[125  55 110 192]  (45)
[125  55 120 106]  (162)
[138  90  96 122]  (17)
[137 111  97 133]  (125)
[144 125 108  95]  (86)
[140  93 114 103]  (79)
[163 114 122 135]  (149)
shift +1: [96] | [97]
shift +1: [125] | [126]
shift -1: [140] | [139]
shift -1: [125 108] | [124 107]

[169 115 113  87 126 101 120  96 179 174 106 107  87 163 149  84 113 175
 175 110  80 177 142  76 140 153  72 108  87  78 164 151 123 152 179  83
  90 160 101  82 125 108 177  96 160 179  80  87  79  81  92 123  77]  (133)
[ 84  78 111 168 141 101 123 119 167  87 114 100 109  99 157 113 182 149
 118  96 150  80 148 183  75 105 142 149 110 114 138 181 138 129  83 126
 146 133  90 124  90 123 117 131 143 146  95 144  88 111 127 125 137]  (173)
[172 171  91 164 155 120 121 102 176 137 176 115 104  83 147 179 173 175
 135 104  82 167 117 177 113 136  86  87 107 129 131 105 111 108  81 122
 129 108 172 171 149 145  98 163 134 120 123 179 150  90 168 120 181]  (207)
[ 84  78 111 168 141 101 123 119 167  87 114 100 109  99 157 113 182 149
 118  96 150  80 148 183  75 105  75 110  81 166 131  78 162  85 179  95
 157 145 175 142 102 104  97 148 106 171 131 130 113 142  98  77 120]  (206)
[125 140  75 153  76 153 114 183  84 141 150 160  72 121 164  80 140  88
 136 168 149 155  75 132 177 113 162 126 174 141 152 145 136 151 112  79
  90 147  78  78 141 176 112 175 164 152 131 182  99  83 176 155 162]  (162)
[154 183 117  94  96  85 145  85  92 148  76 128 161  90 101 158 149 129
 132 172 110  86 138 127 116 157  76 165  84 163  93 164 176  96 172 133
  87 183 170 117  75 142 114 105 103 145 100  76  98 110 135  99 124]  (125)
[ 84  78 111 168 141 101 123 119 167  87 114 100 109  99 157 113 182 149
 118  96 150  80 148 183  75 105  89 167 109 153 102  87 131  87  87  92
 155 149 159 170  81 153 167 136 126 123 144  80 175  87 110 181 139]  (164)
shift +1: [105  75] | [106  76]
shift -1: [80] | [79]
shift -1: [147  78  78] | [146  77  77]
shift -1: [ 76 153 114] | [ 75 152 113]
shift +1: [123 179 150] | [124 180 151]

[137 104 135 113 153 113 120 104 109 138 132 112 152 125 117 100 146  76
 109 121 105 120 140 132  85 156 114 135 134 138 107 147 173 145 120 107
 126  97 137 121 121 119 132 147 116 147 132 188 113 117 138 139] : (206)
[105 130 154 144  84 137 151 125 104 124 145 115 142  94 131 132 117 188
 153 128 118 139  81  94 143 109 111 104 110 100 179 125 132  97 127 115
 112 143 134 118 153 143 134 151 126 175 114 111 123 119 143 122] : (86)
[146  85 167 145 124 118 146 108  82 124 138 103 126 131 121 147 132 146
 124 160 107 133  94 101  88  97 111 132 112 128 149 181 153 148 125 132
 124  97 149 127 158 106 157 110 116 153 108 140  95  97 132 132] : (17)
[152 126 123 115 175 119 118 131 150 132 130 142 124 160 127 127 140  75
 108 125 136 120 172 160 112 149 144 154 144 155 103 131 131 157 127 141
 143 111 123 137 117 113 121 108 132 140 144 143 133 135 128 132] : (164)
[102 152 126 113 113 118 122 108 131 137 136 125 157  91 125  98 134 116
 139 117 108 124 125 125 128 166 121 104 136 112 140 121 154  97 120 105
 114 140 123 118 119 155 120 184 125 171 137 164 141 135 148 129] : (162)
shift +1: [132] | [133]
shift -1: [147 132] | [146 131]
shift -1: [ 94 143 109 111] | [ 93 142 108 110]

[ 92 161 125 137 137 153 109 151 116 148 135 136 156 134 158 109 105 147
 136 135 130 120 124 118 113 129] = (173)
[ 97 168 132  92 114 123 125 142 117 140 134 133 164 150 135  99 121 137
 147 118 103  97 137 126 129 126] = (206)
[ 92 161 125 137 137 153 109 151 116 148 135 136 156 134 158 109 105 147
 136 131 132 124 132  93 132 121] = (45)
[107 167 160  95 126 108 127 157 102 152 155 128  90 140 136 123 121 139
 122 108  68  92 130 141 109 113] = (125)
[ 92 161 125 137 137 153 109 151 116 148 135 136 156 134 158 109 105 147
 136 131 132 124 132 115 147 121] = (86)
[107 167 160  95 126 108 127 157 102 152 155 128  90 140 127 123 121 139
 122 108  68  92 130 141 109 136] = (149)
[101 140 114 141 135 145 107 122 126 137 137 141  98 153 143 118 121 120
 116 146 125 106 139 123 126 132] = (164)
shift +1: [109] | [110]
shift -1: [124 132] | [123 131]
shift +1: [ 95 126] | [ 96 127]
shift -1: [131 132 124 132] | [130 131 123 131]
shift +1: [152] | [153]

[129 141 104 114 171 153 119 168  87 134 205 173  88 161] : (45)
[144 130 127 112 170 140  91 161 119 137 176 141  76 181] : (164)
[141 136 159 151 108 127 150 117 173 137  88 111 173 118] : (79)
[113 118 117 105  99 114 110 120 124 111 104 103 115 113] : (173)
[132 137 137 117 109 131 122 141 150 128 114 112 132 132] : (125)
[124 138 134 123  93 129 140 131 150 124 100 112 154 109] : (207)
[130 147 145 143  98 136 164 129 159 133 100 123 180 105] : (86)
shift -1: [112] | [111]
shift -1: [173] | [172]
shift +1: [117 173] | [118 174]
shift -1: [123  93 129] | [122  92 128]
shift -1: [147 145 143  98] | [146 144 142  97]

[107 132 126 159 128 111 138 164 145 133 138 132 105 122 101 119 165 120
 115 125 136 129 157 136 133 144 124 136 121 163 113 117  87 116 150 145
 130 138 146 152  98 123 132 157 126 138 108 164 145 121 118 170 136 128
 140 131 157  92 134] = (207)
[115 132  82 116 103 118 110 106 115 120 177 106 159 135 163 123  88 153
 123 121 139  95 121 139 150 126 143 111 162 130 138 128 146 144 120 131
 140 122  98 119 115 127 137 149 140 131 167 112 137 124 134  66 121 148
  95 125  64 149 166] = (162)
[129 141 145 104 141 135 112 106 104 121 120 166 145 134 148 141 115  92
 145  98 113 149 133 130 118 123 125 133 118 135 129 146 132 127 127 107
 137 175 141 103 141  98  79  92 123 138 101 151 131 144 106 143 156 139
 155 125 129 111 113] = (125)
[139 138 118 116 149 158 103 108 105 120  97 155 147 135 136 145 102 134
 134 139 130 128  97 112 121 110 136 132 148 123 129 144 143 129 146 117
 136 144 123 121 134 112 116  91 109 128 107 135 113 128 123 124 143 133
 144 120 128 115 105] = (173)
[115 132  82 116 103 118 110 106 115 120 177 106 159 135 163 123  88 153
 123 121 139  95 121 139 150 126 143 111 162 130 138 128 146 144 120 131
 140 122  98 119 115 127 132 115 119 126 114 157 109 131 145  95 125 137
 141 105 123 149 151] = (86)
shift +1: [126] | [127]
shift +1: [132 127 127 107] | [133 128 128 108]
shift -1: [116  91] | [115  90]

[165  98 130 118 142 133] = (79)
[ 92 157 128  84  79 147] = (86)
[159 151 192 112 129  88] = (133)
shift +1: [151 192] | [152 193]
shift -1: [ 92 157] | [ 91 156]
shift -1: [157 128] | [156 127]
shift -1: [151 192 112 129] | [150 191 111 128]
shift +1: [98] | [99]

[156 170 139 159 152 144 178 179 157  74 154 116 110 137 118 127  82  69
 180 179 174 133 132 137 133 131 114 140 181 123  81 113  92 135 180 150
 128 131  99 126 111  80 111 109 121 135 116 130  69 110 147  75 130  88
 156 124 131  93 123 187 150 127] = (162)
[178  71 114 128 152 130 108 105 147 144 118 137 126 123 108  80  83  69
 115 105  97 204 195 141 141 129 131 160 104 124 134 108 119 100  87  97
 107 150 116 130 170 112 135 154 190 195  79 145 162 127  82 120 205  90
 130 121 160 121 141 197  97 128] = (86)
[130 158 124 147 152 173 147 123 129 164 129 154 173 127  96  55 120  69
 132 123 172 147 124 140 125 112 113 130 119 115 127  79 146 121  93  72
 158 131 128 159 169  79 115 142 176 200  86 144  94  80 149 178 169  93
 121  99 172  62 139 148  72 115] = (45)
shift -1: [116] | [115]
shift +1: [180 179 174] | [181 180 175]

[ 83 152 132  97 134  94 123 116  67  98  93 101  98 126 152 140 127 120
 113 148  82 112 129 152  80 130 114 164 149 187 140  94 167 153 143]  (206)
[ 88 148 161 126 167 140 157 133 100  92 148  80 158 164  79 146 176 129
 145 120 141 178 157 133  96 168 145 144 120  92 143 132 137  94 165]  (45)
[154 142  95 156 104 159 103 140 165 165 155 157 150  99 142 133  98 140
 156 142 162  61 144 155 159 102 165 122  64 103 156 154 158 112 114]  (17)
[133  92  97 115  93 111 104 137 116 124 111 130 109  96 166  96  94 141
 115 105 112 128  95  87 120  95 101  95 177 166 108 117  88 180  93]  (207)
[130 169 147 111 153 106 145  94 117 156 101 162  94 145 151 170 152 107
  99 197 105  95 138 171 138 153 107 166  67 176 110 109 166 114 147]  (162)
[171  95 116 171 117 177 121 158 187 146 166 180 160 111 161 103 123 155
 147 122 175 101 149 103 165 122 148  92  87 118 130 172  84 137 101]  (133)
shift -1: [154 158] | [153 157]
shift +1: [153] | [154]
shift +1: [166] | [167]

[132 138 121 130 132  94 122 129 116 127 134 133 116 144 130 135 120 136
 127 137 126 134 124 129 132 129 114 123 133 139 133 136 121 130 130 139
 139 135 124 129 131 126 130 135 131 131 120 130 135 125 123 135 157 137
 132 129 132 119 127 120] : (162)
[126 118 119 138 144  90 122 129 129 125 126 125 137 144 131 129 116 129
 137 143 117 130 129 113 134 136 133 129 120 139 129 135 123 129 125 121
 125 146 128 128 126 144 129 127 126 138 132 120 139 131 124 121 144 123
 122 133 126 147 137 113] : (86)
[124 127 116 135 129 111 125 134 134 130 129 127 137 144 133 131 124 128
 129 137 124 136 128 129 131 127 131 133 127 127 136 132 134 134 126 127
 131 136 115 127 126 141 129 125 133 130 141 131 136 135 127 131 125 127
 128 131 130 131 129 117] : (149)
[119 114 127 132 129 161 133 129 146 131 120 118 149 144 129 126 134 124
 134 130 127 123 131 120 126 129 149 135 114 115 128 124 139 112 125 116
 113 131 128 128 125 138 130 118 127 135 140 121 125 136 133 119  89 118
 122 131 122 142 134 130] : (133)
[129 128 118 138 142 107 125 133 127 126 131 128 131 144 130 135 119 130
 136 145 121 135 125 121 133 136 131 128 121 134 132 136 123 127 126 125
 129 146 127 125 123 139 131 130 129 137 131 127 141 134 123 127 157 128
 122 133 128 138 136 112] : (173)
[119 114 127 132 129 161 133 129 146 131 120 118 116 144 135 126 116 124
 127 130 127 123 127 120 126 129 149 135 114 115 128 124 139 112 125 116
 113 131 128 128 125 138 130 130 127 135 140 121 125 136 133 119  89 142
 122 131 122 142 134 130] : (164)
shift +1: [137 144 131 129] | [138 145 132 130]
shift -1: [129] | [128]

[136 119 114 148 184 139  78 107 109  76 130 113 184  74 144 109 123 187]  (149)
[141 132 126 151 169 144 112 162 123 112 113 127 190  83 149 113 123 190]  (207)
[117 137 143 105  64 113 176 138 150 182 131 145  62 176 106 145 132  64]  (206)
[118 131 145 110  68 116 182 138 152 179 127 146  68 184 110 143 129  69]  (164)
[117 127 140 102  66 113 176 116 148 175 135 141  66 174 106 145 130  66]  (173)
[141 132 126 151 169 144 112 162 123 112 113 127 167 111 148 125 115 167]  (86)
[137 127 116 152 192 144  76 134 110  79 124 115 193  75 147 110 126 191]  (17)
[118 127 145 106  62 117 179 123 151 180 131 145  61 179 110 145 128  62]  (45)
[139 126 111 147 191 143  72 123 106  75 126 111 190  73 149 111 125 191]  (79)
[139 129 111 146 195 143  74 128 103  78 126 109 193  72 146 111 127 193]  (162)
[116 140 141 100  63 109 178 150 148 178 132 140  67 179 104 143 135  67]  (133)
shift +1: [146] | [147]
shift -1: [126 151 169] | [125 150 168]
shift -1: [79] | [78]
shift -1: [151] | [150]

[120 134 112 147 122 120 133 117 136 139 131 119 121 119 139 133 132 120
 139 133 140 121 132 126 124 139 130 138  88 132 138 138 124 137 136 135
 128 123 131 124 140 124 121 136 143 111 125 138 123 143 132 136 141 134
 124 141 137 117 121 124] = (79)
[138 109 140 122 146 142 124 153  88 137 137 147 145 142  90 102 102 150
 129 127 137 139 103 138 136 128 115  94  85  92 129  98 125  91 113  91
 114 134 139 141 134 139 142  85  85 100 138 112 135  88 110 107  91  89
 141 132 106 155 143 126] = (206)
[117 111 114 118 124 123 126 118  97 127 127 122 120 126  89 110  98 120
 126 132 131 123 106 127 119 127 111  98  95  98 125 110 123 106 111 102
 111 122 121 125 126 127 119  90  89 100 127 113 126 103 118 115  99  90
 122 130 112 124 125 112] = (149)
[131 124 131 144 134 136 137 137 122 147 140 134 132 127 112 120 123 129
 141 141 142 132 116 133 128 140 122 113 115 112 139 116 129 113 123 120
 123 128 131 131 147 133 136 113 117 118 132 120 133 120 124 119 117 116
 130 141 119 143 128 126] = (17)
[139 124 141 100 143 134 106 141 120 101 116 142 138 139 130 125 126 140
 107 113 107 138 125 138 138 107 129 121 118 125 110 118 131 117 126 126
 123 133 137 139  96 140 138 124 116 126 139 121 135 120 129 124 123 116
 142 104 126 141 141 133] = (133)
[115 133 120 152 112 114 145 110 132 148 136 110 113 116 126 130 124 114
 148 140 143 122 133 115 125 146 124 128 132 131 147 136 119 131 129 129
 127 122 119 119 156 110 114 135 131 128 117 130 118 130 129 134 137 130
 115 145 125 106 117 121] = (207)
[120 134 112 147 122 120 133 117 136 139 131 119 121 119 139 133 132 120
 139 133 140 121 132 126 124 139 130 138 141 132 138 138 124 137 136 135
 128 123 123 124 140 124 121 136 143 132 125 138 123 143 132 136 141 134
 124 141 137 117 121 124] = (45)
[127 114 125 121 125 123 128 124 113 126 124 124 121 127 112 124 116 121
 121 123 125 130 121 125 124 122 119 117 116 112 121 119 121 113 122 113
 119 126 121 126 124 125 121 115 113 121 127 125 128 118 116 123 113 111
 127 125 119 127 130 124] = (173)
[ 99 121 103 165 105 110 158 106 115 169 156 103 103 108 117 122 109 102
 150 157 156 111 112 114 114 159 117 113 114 100 159 123 110 116 116 107
 117 113 107 111 179 104 112 115 111 114 110 128 111 112 119 120 111 113
 106 161 121  95 107 114] = (125)
[124 121 125  83 121 120 104 116 114  85 102 123 127 125 121 124 121 120
  94  96  99 127 120 124 129  98 128 119 116 127 101 120 124 117 122 117
 125 126 121 127  80 126 119 119 115 123 126 121 129 117 125 119 117 114
 125  93 123 125 128 126] = (86)
[185 145 183 124 176 166 113 187 152 126 120 179 175 169 161 138 162 190
 121 129 122 157 142 157 158 123 144 157 158 160 117 141 161 149 145 154
 141 155 170 156 115 184 172 161 161 149 163 143 155 159 142 139 160 166
 172 120 146 186 169 168] = (162)
[127 114 125 112 125 123 128 124 113 126 124 124 121 127 112 124 116 121
 121 123 125 130 121 125 124 122 119 117 116 112 121 119 121 113 122 113
 119 126 146 126 124 125 121 115 113 121 127 125 128 118 116 123 113 111
 127 125 119 127 146 124] = (164)
shift -1: [115] | [114]
shift +1: [161 161 149 163] | [162 162 150 164]

[180 193 136 164]  (173)
[180 193 138 168]  (207)
[119 159 127 165]  (125)
[141  97 125  85]  (164)
[108 150 139 158]  (17)
[180 193 138 164]  (133)
[126  88 140  97]  (162)
shift -1: [193] | [192]
shift +1: [ 88 140] | [ 89 141]
shift -1: [150 139] | [149 138]
shift -1: [159 127] | [158 126]
shift +1: [193] | [194]
shift +1: [88] | [89]

[138 130 135 133 157 116 145 178 149 108 161 151 110  95  92 149 146 160
 128 155]  (133)
[166 124 101 162 172 133 106 130 108 134 138 117 117  95 119 165 104 139
 137 107]  (17)
[110 110 150 124  85 109 140 137 159 108 125 147  95 142  92 171 151 151
  87 145]  (206)
[116  94 157 129 118 150  88 138 103 150 117 172 126 159 155 173  85 133
  99 122]  (173)
[124 128 149 138 150 140 121 149  89 152 146 131 149 113 155  73  98 106
 168 152]  (207)
[145 170 114  60 154  96 134 141 146  78 140 128 153  99 135 114 112 124
 139 140]  (164)
[168 107 138 135 171 112 139 160 133 136 174 163 112 110  95 151 141 149
 121 132]  (45)
shift +1: [116] | [117]
shift +1: [151 110  95] | [152 111  96]
shift +1: [133] | [134]
shift -1: [165 104] | [164 103]
shift -1: [173] | [172]
shift +1: [135] | [136]

[109 147 112 123] = (207)
[147 122  95  91] = (133)
[174 112  90  72] = (149)
shift +1: [109] | [110]
shift +1: [147] | [148]
shift +1: [90] | [91]
shift -1: [147] | [146]
shift -1: [147 112] | [146 111]
shift -1: [147] | [146]
shift +1: [174 112] | [175 113]

[115 122 104 123 115 133 135  99 109 140 137 103 127 129 101 101 119 109
 127 123 120 134 123 125 128 118 127 105 127 118]  (79)
[115 124  97 127 116 144 147  89 105 154 150  97 135 137  92  92 122 106
 135 128 122 141 127 130 135 121 134 100 134 120]  (86)
[130 113 153 111 128  88  83 165 143  73  81 156 101  99 162 160 119 142
 100 109 120  86 112 110 101 120 102 150 102 121]  (17)
[115 126  97 127 116 144 147  89 105 154 150  97 135 137  92  92 122 106
 135 128 122 146 127 130 135 121 134 100 134 120]  (164)
shift +1: [120] | [121]
shift -1: [ 86 112] | [ 85 111]
shift -1: [127 130 135] | [126 129 134]
shift -1: [135] | [134]
shift +1: [153] | [154]
shift -1: [101  99] | [100  98]
shift +1: [147] | [148]

[144 104  99 145 152 163 144 102  97  95  98 116 117 151  99 101 113  97
 141 160 135 172 135 156] -> (125)
[138 107  97  66 108  95  64  77 135 113 156 174 174 123 147 141 180 155
  64 152 185 172 135 156] -> (79)
[144 160  99 145 152 163 144 102  97  95  98 116 117 151  99 101 113  97
 141 160 135 150 157 159] -> (164)
[144 104  99 145 152 163 144 102  97  95  98 116 117 151  99 101 113  97
 141 160 135 150 156 159] -> (133)
shift -1: [116 117] | [115 116]
shift -1: [144] | [143]

[122 109 147  74 140 109 158 144 153 128 112 135 158 165 100  98 117 134] = (206)
[128 114 128  85 138 117 144 143 167 128 142 140 145 145 100 100 127 129] = (173)
[127 113 133  72 139 122 157 149 158 126 129 119 163 157  97 104 132 131] = (79)
[144 135 102 109  97 181 138 120 126 134 134 105 101 119 129 125 145 153] = (45)
[144 144 102 109  97 181 138 120 126 134 134 105 101 119 129 125 145 153] = (164)
[122 109 147  74 140 109 158 144 153 128 112 135 158 165 100  99 123 127] = (125)
[136 134 133 129 129 137 104 132 116 166 110 149 120 143 103 120 133  91] = (133)
shift +1: [138 120] | [139 121]
shift +1: [120 133] | [121 134]

[181 155 145 123] : (206)
[194 176 158 130] : (86)
[178 188 169 146] : (79)
shift +1: [176] | [177]
shift +1: [194 176] | [195 177]
shift +1: [155 145] | [156 146]
shift +1: [188] | [189]
shift -1: [178 188 169] | [177 187 168]
shift -1: [145] | [144]

[ 85 139 108 161 170 172 112 153 147 177 159  69] : (86)
[119  70 101 112  98 101 121 116 128 100  65 143] : (17)
[168 122 164 140  99  99  91 147 160  95 113 157] : (133)
[110 150 114 100 145 122 178  96  81 139 153 120] : (149)
[119 107 107  81 107 107 164  85  83 102 101 155] : (206)
[119  70 101 112  98 144 121 116 128 100  65 143] : (125)
shift +1: [101 121 116 128] | [102 122 117 129]
shift -1: [100 145 122] | [ 99 144 121]

[185 117 105 149 122 143 188] -> (86)
[143 102  58 130 150 192 142] -> (207)
[108  99  97  95 122 169 111] -> (45)
shift -1: [149 122] | [148 121]
shift -1: [149] | [148]
shift -1: [108  99] | [107  98]
shift +1: [143 102] | [144 103]

[102 139 113 113] = (206)
[ 83 139 113 133] = (207)
[195 202 113 154] = (133)
[139 126 137 113] = (125)
[139 100 185  92] = (149)
[195 139 113 143] = (173)
[102 126 137 123] = (162)
[ 83 164 125 123] = (164)
[102 139 137 113] = (17)
[177 164  76 123] = (86)
[102 126 149 113] = (79)
shift +1: [102 126] | [103 127]
shift +1: [ 83 139 113] | [ 84 140 114]
shift +1: [113] | [114]
shift -1: [126] | [125]
shift -1: [113] | [112]
shift +1: [126 137] | [127 138]

[136 105 182 133 149] -> (164)
[103 128 162 186 165] -> (149)
[153  90 137  70 147] -> (162)
[152 149  93  91 143] -> (133)
[136 100 165 125 162] -> (207)
[141  98 167 119 139] -> (173)
[ 75  98 138 149  79] -> (86)
[ 89 123 142 166 150] -> (206)
[ 89 127  95 136  63] -> (79)
[107 103 144 153  87] -> (125)
shift -1: [152 149  93] | [151 148  92]
shift -1: [162 186] | [161 185]

[185 162 161 142 153 113 121 191 167 159 147 191 182]  (45)
[140 140 155 108 151 117  90 187 106 137 151 150 144]  (86)
[138 130 144 151 142 110 136 131 162 107 122 187 172]  (206)
[165 147 138 149 130 105 135 141 170 145  88 155 158]  (125)
[155 140 109 148 111 162 175 104 158 176 159 102 108]  (173)
[ 82  93 112 143 127 156 163  65 129  79 183 150 126]  (17)
shift +1: [82] | [83]
shift +1: [158 176 159 102] | [159 177 160 103]
shift -1: [159] | [158]
shift -1: [145] | [144]
shift +1: [159] | [160]

[139 143 156 116 148 127 161 113 132 108 154] = (17)
[106 124 118 120 128 156 164 135 116 132 140] = (207)
[110 123 108 127 125 152 137 151 123 154 127] = (206)
[131 154 143  72 170 122 154 149 139 156 160] = (173)
shift -1: [123 108 127] | [122 107 126]
shift -1: [135] | [134]
shift +1: [ 72 170 122 154] | [ 73 171 123 155]
shift -1: [120 128] | [119 127]
shift -1: [125] | [124]

